In the data rows, 50 means zero.
Here are some numbered points:
tensor([54., 58., 65., 56., 48., 15., 69., 43., 50., 68., 48., 47., 41., 77., 56., 52., 61., 56., 52., 21., 46., 53.,
        57., 53., 56., 56., 69., 75., 48., 35., 51., 66., 56., 45., 65., 66., 64., 64., 59.]) 0
tensor([44., 50., 42., 40., 36., 65., 51., 44., 57., 55., 65., 72., 46., 39., 64., 53., 24., 67., 61., 30., 65., 51.,
        52., 41., 60., 63., 67., 25., 35., 65., 61., 45., 33., 58., 36., 55., 37., 43., 49.]) 1
tensor([40., 72., 55., 89., 43., 38., 35., 35., 85., 99., 53., 70., 53., 36., 73., 31., 55., 29., 13., 46., 52., 35.,
        40., 51., 80., 99., 97., 48., 20., 80., 71., 72., 23., 51., 49., 56., 60., 44., 87.]) 2
tensor([35., 89., 31., 47., 44., 71., 34., 89., 93., 28., 43., 2., 31., 47., 28., 83., 78., 42., 65., 44., 66., 89.,
        47., 21., 66., 51., 68., 57., 46., 37., 63., 56., 44., 38., 38., 21., 36., 20., 51.]) 3
tensor([32., 63., 61., 50., 31., 54., 59., 65., 62., 59., 63., 69., 55., 66., 50., 53., 59., 62., 28., 42., 58., 30.,
        47., 46., 59., 47., 29., 49., 54., 43., 49., 31., 40., 64., 58., 49., 47., 60., 71.]) 4
tensor([62., 58., 37., 65., 36., 47., 54., 60., 22., 30., 60., 54., 67., 38., 25., 66., 51., 49., 62., 66., 44., 50.,
        37., 69., 28., 60., 38., 57., 49., 51., 46., 40., 63., 28., 34., 48., 50., 52., 33.]) 5
tensor([47., 37., 38., 48., 47., 50., 63., 57., 59., 57., 38., 69., 58., 41., 52., 24., 26., 41., 40., 58., 40., 45.,
        57., 67., 63., 45., 47., 45., 46., 67., 43., 37., 36., 35., 53., 50., 46., 49., 53.]) 6
tensor([57., 46., 49., 47., 34., 55., 28., 54., 35., 43., 39., 74., 69., 47., 41., 39., 37., 51., 53., 53., 61., 40.,
        74., 60., 43., 51., 33., 51., 39., 23., 46., 61., 58., 75., 63., 51., 51., 48., 52.]) 7
tensor([62., 45., 19., 66., 49., 22., 52., 46., 40., 88., 49., 71., 48., 63., 41., 44., 48., 39., 11., 65., 49., 36.,
        46., 69., 42., 85., 63., 28., 65., 72., 40., 52., 56., 61., 39., 69., 36., 65., 57.]) 8
tensor([32., 43., 34., 65., 54., 63., 58., 50., 40., 32., 60., 68., 38., 39., 49., 46., 33., 63., 43., 63., 51., 30.,
        58., 56., 55., 23., 53., 27., 53., 46., 36., 41., 56., 53., 79., 35., 56., 48., 58.]) 9
tensor([44., 57., 33., 57., 51., 37., 40., 30., 43., 29., 41., 53., 65., 58., 56., 36., 55., 54., 18., 51., 41., 59.,
        59., 51., 14., 65., 23., 25., 59., 44., 54., 34., 63., 74., 43., 49., 69., 68., 53.]) 10
tensor([42., 60., 37., 45., 48., 79., 54., 61., 32., 58., 47., 46., 48., 26., 56., 35., 55., 46., 83., 66., 57., 53.,
        33., 59., 26., 33., 51., 5., 69., 56., 56., 44., 36., 37., 11., 51., 46., 50., 27.]) 11
tensor([51., 68., 47., 28., 40., 54., 56., 39., 50., 58., 53., 45., 70., 71., 54., 55., 29., 51., 37., 48., 50., 63.,
        42., 54., 48., 59., 62., 62., 52., 65., 40., 49., 50., 52., 58., 77., 72., 53., 60.]) 12
tensor([54., 69., 40., 39., 66., 66., 32., 54., 64., 71., 42., 41., 47., 53., 69., 48., 38., 48., 29., 53., 47., 42.,
        71., 31., 78., 54., 28., 62., 47., 51., 51., 66., 55., 58., 58., 64., 74., 44., 67.]) 13
tensor([47., 38., 68., 68., 58., 50., 42., 54., 57., 54., 50., 40., 66., 59., 52., 54., 44., 61., 38., 58., 31., 61.,
        27., 55., 73., 58., 45., 27., 50., 31., 69., 46., 44., 47., 54., 50., 48., 30., 65.]) 14
tensor([59., 43., 40., 68., 38., 55., 66., 48., 60., 62., 53., 66., 50., 54., 51., 44., 53., 64., 50., 48., 40., 40.,
        49., 65., 57., 56., 42., 42., 47., 62., 53., 60., 50., 61., 65., 56., 50., 51., 52.]) 15
tensor([42., 53., 82., 30., 47., 47., 30., 35., 41., 53., 37., 57., 74., 67., 53., 78., 63., 60., 52., 53., 55., 45.,
        52., 60., 29., 44., 35., 32., 65., 28., 48., 23., 54., 35., 15., 38., 66., 55., 34.]) 16
tensor([50., 37., 53., 37., 68., 44., 68., 29., 64., 48., 55., 33., 35., 59., 51., 53., 55., 51., 62., 37., 41., 49.,
        51., 53., 62., 40., 72., 46., 53., 83., 46., 38., 44., 23., 58., 23., 45., 48., 37.]) 17
tensor([44., 60., 53., 13., 65., 65., 51., 55., 55., 76., 31., 40., 44., 39., 83., 39., 60., 40., 68., 26., 72., 49.,
        50., 48., 81., 63., 68., 45., 54., 61., 63., 54., 21., 21., 51., 44., 65., 40., 82.]) 18
tensor([43., 52., 63., 52., 42., 58., 48., 65., 44., 56., 34., 38., 46., 39., 56., 46., 38., 34., 48., 33., 55., 51.,
        60., 60., 81., 40., 53., 57., 49., 40., 51., 77., 60., 76., 70., 53., 43., 48., 52.]) 19
tensor([35., 46., 35., 52., 42., 46., 39., 69., 55., 35., 47., 55., 34., 40., 61., 38., 40., 47., 71., 63., 37., 50.,
        46., 41., 60., 47., 46., 57., 57., 42., 43., 67., 56., 56., 74., 45., 42., 48., 52.]) 20
tensor([40., 58., 25., 42., 65., 64., 50., 50., 32., 65., 55., 52., 59., 49., 55., 55., 36., 50., 41., 47., 58., 34.,
        48., 61., 47., 37., 51., 30., 53., 36., 77., 34., 49., 41., 54., 63., 80., 48., 53.]) 21
tensor([74., 34., 66., 54., 61., 50., 61., 67., 57., 46., 45., 60., 37., 66., 53., 28., 58., 75., 81., 28., 31., 62.,
        51., 52., 72., 46., 71., 61., 57., 44., 38., 43., 24., 42., 77., 41., 55., 60., 55.]) 22
tensor([56., 53., 29., 80., 31., 44., 46., 62., 84., 99., 48., 70., 28., 62., 46., 26., 69., 29., 41., 55., 51., 46.,
        43., 44., 69., 95., 80., 35., 29., 68., 62., 63., 30., 44., 68., 60., 25., 55., 41.]) 23
tensor([52., 64., 47., 43., 47., 56., 51., 49., 25., 50., 55., 53., 76., 61., 50., 62., 42., 57., 81., 55., 54., 46.,
        31., 37., 41., 43., 25., 60., 50., 36., 39., 46., 58., 25., 38., 33., 48., 34., 33.]) 24
tensor([50., 55., 53., 41., 77., 81., 53., 76., 58., 33., 28., 16., 15., 36., 25., 65., 59., 52., 81., 32., 54., 72.,
        27., 36., 44., 45., 53., 74., 43., 62., 19., 39., 41., 35., 13., 32., 60., 32., 53.]) 25
tensor([58., 36., 22., 56., 43., 42., 45., 54., 31., 31., 58., 69., 37., 45., 46., 39., 34., 47., 56., 57., 34., 42.,
        64., 44., 56., 42., 43., 34., 54., 46., 37., 81., 51., 59., 73., 67., 31., 42., 65.]) 26
tensor([49., 63., 46., 34., 48., 87., 41., 47., 53., 59., 39., 19., 39., 38., 61., 50., 66., 43., 45., 60., 77., 42.,
        62., 52., 56., 50., 59., 57., 55., 78., 60., 58., 41., 39., 47., 49., 65., 31., 59.]) 27
tensor([50., 55., 58., 35., 49., 46., 46., 39., 28., 48., 59., 43., 60., 62., 27., 68., 42., 51., 36., 39., 25., 58.,
        51., 56., 0., 34., 41., 62., 54., 32., 58., 43., 60., 72., 50., 39., 59., 70., 29.]) 28
tensor([55., 48., 37., 58., 54., 49., 78., 68., 90., 39., 52., 27., 23., 41., 34., 61., 50., 24., 69., 76., 38., 88.,
        55., 38., 84., 74., 60., 82., 35., 49., 36., 52., 48., 40., 47., 43., 39., 25., 60.]) 29
tensor([56., 48., 18., 77., 41., 51., 66., 67., 94., 27., 43., 23., 37., 43., 29., 64., 54., 22., 47., 61., 39., 92.,
        38., 15., 67., 52., 73., 70., 33., 86., 34., 54., 39., 44., 38., 44., 52., 35., 50.]) 30
tensor([45., 68., 63., 53., 41., 57., 38., 57., 50., 39., 45., 53., 66., 86., 49., 53., 51., 65., 22., 67., 43., 60.,
        36., 53., 46., 50., 35., 45., 51., 45., 47., 35., 63., 46., 48., 41., 44., 40., 61.]) 31
tensor([53., 36., 61., 47., 68., 36., 53., 40., 9., 25., 57., 40., 34., 45., 40., 42., 18., 39., 58., 88., 46., 40.,
        77., 56., 9., 69., 67., 48., 70., 58., 49., 72., 50., 46., 37., 47., 49., 45., 22.]) 32
tensor([70., 31., 76., 40., 65., 26., 61., 42., 41., 32., 67., 54., 42., 46., 43., 69., 45., 58., 51., 40., 44., 47.,
        35., 54., 44., 43., 65., 83., 42., 35., 58., 38., 58., 37., 42., 59., 71., 61., 37.]) 33
tensor([57., 52., 42., 64., 43., 40., 49., 57., 64., 69., 50., 40., 59., 40., 67., 47., 48., 31., 45., 35., 49., 22.,
        54., 63., 56., 36., 47., 54., 36., 58., 67., 50., 35., 65., 58., 76., 41., 45., 61.]) 34
Which three points above are nearest to each new point, looking only along the 7 directions in which the numbered points spread most? Their numbers follow each, nearest first.
tensor([37., 61., 48., 55., 56., 51., 51., 69., 26., 44., 51., 61., 47., 43., 46., 70., 53., 41., 41., 40., 41., 47.,
        33., 49., 40., 41., 40., 65., 35., 42., 46., 38., 50., 47., 27., 34., 43., 49., 34.]) ~ 24 5 31
tensor([57., 31., 72., 44., 57., 56., 37., 52., 17., 36., 63., 55., 38., 33., 38., 46., 57., 75., 64., 86., 50., 43.,
        65., 68., 39., 54., 42., 49., 74., 15., 41., 55., 55., 37., 55., 45., 59., 70., 46.]) ~ 24 9 5
tensor([45., 42., 58., 51., 47., 36., 48., 45., 36., 53., 46., 69., 54., 44., 80., 43., 56., 54., 49., 53., 53., 34.,
        48., 61., 32., 31., 70., 43., 53., 50., 37., 35., 58., 52., 27., 60., 49., 74., 28.]) ~ 21 6 15
tensor([45., 55., 69., 57., 67., 47., 35., 35., 45., 77., 75., 48., 52., 75., 60., 57., 47., 34., 64., 45., 56., 33.,
        38., 72., 50., 50., 46., 23., 61., 26., 73., 44., 49., 23., 27., 36., 39., 55., 40.]) ~ 21 1 16
tensor([43., 49., 56., 40., 57., 57., 42., 70., 86., 31., 57., 0., 28., 60., 33., 95., 65., 15., 75., 41., 41., 71.,
        51., 38., 72., 29., 77., 67., 40., 82., 57., 26., 43., 18., 13., 29., 54., 25., 33.]) ~ 25 3 29
tensor([59., 53., 59., 60., 41., 39., 43., 48., 42., 48., 38., 54., 37., 46., 63., 44., 45., 53., 40., 66., 55., 52.,
        43., 62., 47., 57., 35., 59., 55., 45., 38., 60., 56., 46., 53., 55., 59., 69., 65.]) ~ 12 15 34
tensor([39., 47., 44., 54., 45., 31., 55., 53., 54., 55., 56., 45., 81., 52., 47., 53., 54., 48., 50., 59., 51., 50.,
        48., 23., 63., 71., 42., 49., 53., 44., 52., 44., 48., 73., 67., 63., 57., 48., 41.]) ~ 14 15 12
tensor([59., 38., 14., 66., 55., 32., 72., 61., 79., 57., 48., 39., 60., 41., 27., 77., 30., 40., 48., 50., 28., 74.,
        52., 45., 68., 44., 49., 66., 35., 36., 43., 55., 55., 65., 80., 57., 56., 50., 70.]) ~ 20 19 15
tensor([47., 43., 33., 38., 76., 62., 54., 28., 57., 15., 62., 51., 43., 43., 37., 35., 55., 59., 52., 46., 52., 48.,
        59., 40., 39., 29., 58., 32., 35., 54., 43., 82., 64., 63., 78., 47., 41., 32., 54.]) ~ 20 9 26
tensor([56., 61., 49., 45., 32., 52., 36., 49., 39., 50., 44., 73., 66., 56., 40., 63., 34., 47., 41., 59., 41., 26.,
        44., 55., 35., 50., 36., 36., 49., 49., 63., 26., 62., 56., 51., 65., 61., 44., 41.]) ~ 10 21 31
tensor([47., 28., 54., 45., 39., 61., 45., 46., 58., 35., 60., 48., 51., 42., 55., 40., 70., 74., 73., 35., 52., 44.,
        61., 68., 39., 35., 51., 17., 37., 24., 40., 45., 49., 53., 73., 50., 30., 61., 42.]) ~ 9 6 15
tensor([52., 51., 80., 53., 47., 49., 38., 66., 32., 28., 50., 34., 59., 29., 34., 53., 43., 37., 76., 35., 41., 62.,
        40., 66., 36., 55., 50., 41., 54., 46., 65., 46., 76., 29., 36., 40., 43., 57., 39.]) ~ 24 5 17
tensor([68., 57., 62., 45., 43., 51., 47., 43., 57., 51., 49., 57., 47., 44., 65., 28., 48., 59., 40., 47., 53., 37.,
        60., 54., 54., 62., 15., 51., 74., 43., 47., 47., 49., 35., 35., 52., 45., 66., 46.]) ~ 21 14 12
tensor([47., 46., 62., 26., 49., 56., 58., 22., 66., 50., 45., 52., 56., 73., 49., 44., 50., 71., 33., 37., 48., 36.,
        78., 43., 43., 49., 44., 75., 50., 24., 53., 47., 63., 59., 70., 49., 66., 57., 55.]) ~ 12 0 19
tensor([54., 52., 92., 37., 48., 37., 51., 48., 68., 62., 56., 77., 54., 43., 60., 49., 49., 62., 57., 56., 66., 25.,
        50., 56., 53., 57., 46., 31., 64., 46., 45., 38., 50., 48., 41., 61., 62., 63., 46.]) ~ 21 1 14
tensor([53., 52., 45., 62., 42., 65., 40., 43., 46., 67., 55., 38., 38., 37., 54., 35., 57., 32., 53., 43., 70., 52.,
        39., 38., 53., 58., 56., 50., 68., 60., 49., 63., 27., 47., 50., 48., 48., 41., 50.]) ~ 1 6 27
tensor([48., 71., 60., 47., 54., 67., 45., 40., 32., 80., 57., 74., 42., 40., 57., 17., 66., 32., 54., 63., 70., 52.,
        11., 60., 26., 72., 50., 56., 71., 44., 79., 34., 46., 54., 15., 60., 52., 61., 48.]) ~ 21 1 12
